In the data rows, the value 128 means zero.
Here are some points:
[107, 89, 94, 77, 75, 54, 85, 59]
[92, 109, 129, 113, 102, 80, 102, 69]
[98, 119, 114, 150, 135, 124, 127, 108]
[87, 187, 156, 146, 131, 116, 124, 109]
[132, 211, 169, 163, 147, 140, 134, 132]
[174, 158, 145, 133, 114, 95, 113, 80]
[169, 161, 139, 128, 112, 103, 108, 87]
[143, 125, 113, 96, 90, 71, 94, 70]
[163, 166, 143, 133, 119, 103, 116, 89]
[128, 109, 105, 97, 88, 67, 92, 65]
[113, 112, 114, 100, 88, 72, 90, 86]
[136, 165, 141, 131, 113, 110, 108, 84]
[169, 163, 141, 127, 117, 97, 113, 91]
[187, 187, 155, 139, 132, 116, 121, 128]
[164, 154, 141, 128, 116, 97, 112, 119]
[185, 187, 154, 145, 131, 115, 124, 105]
[188, 198, 158, 152, 136, 122, 128, 112]
[134, 111, 133, 120, 106, 92, 104, 77]
[109, 83, 107, 95, 89, 67, 91, 57]
[134, 108, 108, 90, 97, 76, 113, 85]
[209, 232, 181, 175, 164, 175, 145, 181]
[167, 146, 134, 128, 109, 106, 109, 81]
[129, 122, 132, 121, 107, 89, 112, 78]
[112, 85, 156, 137, 131, 116, 119, 109]
Then 10 other points, each followed by its number:
[126, 97, 135, 122, 105, 87, 108, 73] 0
[103, 76, 139, 124, 113, 94, 111, 81] 1
[99, 77, 110, 92, 85, 64, 92, 57] 2
[131, 104, 125, 103, 96, 76, 107, 72] 3
[153, 137, 124, 108, 98, 78, 100, 68] 4
[186, 189, 151, 146, 132, 124, 124, 112] 5
[197, 191, 164, 159, 134, 122, 129, 109] 6
[140, 121, 114, 98, 88, 69, 102, 70] 7
[147, 128, 142, 131, 116, 100, 116, 91] 8
[176, 174, 171, 168, 152, 144, 139, 136] 9
Which of these numbered points is nearest to each point below by angle, seen from the average point of the first points? Its number follows each.
[144, 131, 144, 131, 122, 101, 115, 96] > 8
[116, 94, 161, 151, 140, 124, 128, 111] > 8
[142, 117, 113, 90, 86, 65, 91, 75] > 7
[100, 75, 140, 125, 124, 107, 119, 94] > 1
[171, 160, 142, 129, 114, 96, 113, 84] > 6
[128, 105, 206, 219, 196, 211, 168, 212] > 9
[89, 109, 108, 95, 86, 65, 90, 74] > 2
[181, 172, 152, 137, 122, 109, 119, 104] > 6
[140, 122, 211, 224, 200, 220, 172, 224] > 9
[136, 122, 136, 128, 111, 103, 107, 84] > 0
[141, 123, 134, 121, 109, 92, 107, 78] > 0
[92, 67, 135, 122, 110, 90, 108, 78] > 1
[102, 117, 112, 93, 95, 76, 98, 65] > 2
[194, 202, 226, 246, 218, 251, 184, 255] > 9
[134, 111, 125, 108, 98, 78, 100, 67] > 3
[160, 144, 180, 187, 167, 174, 154, 161] > 9
Here are 10 other points, each followed by its number:
[160, 148, 146, 138, 123, 108, 121, 93] 0
[189, 190, 157, 146, 131, 118, 126, 112] 1
[156, 145, 129, 114, 103, 84, 104, 85] 2
[154, 141, 128, 112, 102, 82, 103, 160] 3
[116, 90, 94, 78, 70, 143, 134, 126] 4
[112, 87, 87, 75, 66, 146, 156, 145] 5
[91, 67, 106, 89, 81, 255, 238, 255] 6
[70, 78, 114, 114, 106, 123, 114, 138] 7
[75, 81, 118, 105, 96, 100, 114, 108] 8
[73, 96, 133, 122, 106, 91, 107, 77] 9
Which of these numbered points is nearest to each point below by angle, seen from the average point of the first points? Its number follows each.
[160, 140, 127, 117, 97, 88, 98, 70] > 2
[84, 103, 103, 85, 77, 58, 121, 106] > 8
[150, 133, 137, 121, 110, 247, 182, 255] > 6
[73, 65, 87, 159, 153, 145, 139, 145] > 7
[166, 148, 192, 200, 166, 168, 154, 148] > 0
[180, 179, 149, 140, 125, 108, 122, 100] > 1
[107, 82, 88, 85, 78, 58, 112, 86] > 8
[90, 65, 76, 163, 146, 137, 136, 129] > 7
[133, 113, 108, 91, 82, 96, 113, 86] > 4
[82, 67, 84, 73, 107, 92, 164, 186] > 5
[151, 144, 133, 116, 105, 234, 177, 248] > 6
[169, 199, 138, 139, 123, 99, 118, 90] > 1
[147, 126, 119, 102, 118, 103, 116, 97] > 4
[167, 252, 180, 189, 171, 162, 153, 157] > 1
[90, 71, 82, 105, 107, 87, 112, 81] > 8
[102, 101, 134, 119, 109, 89, 107, 77] > 9
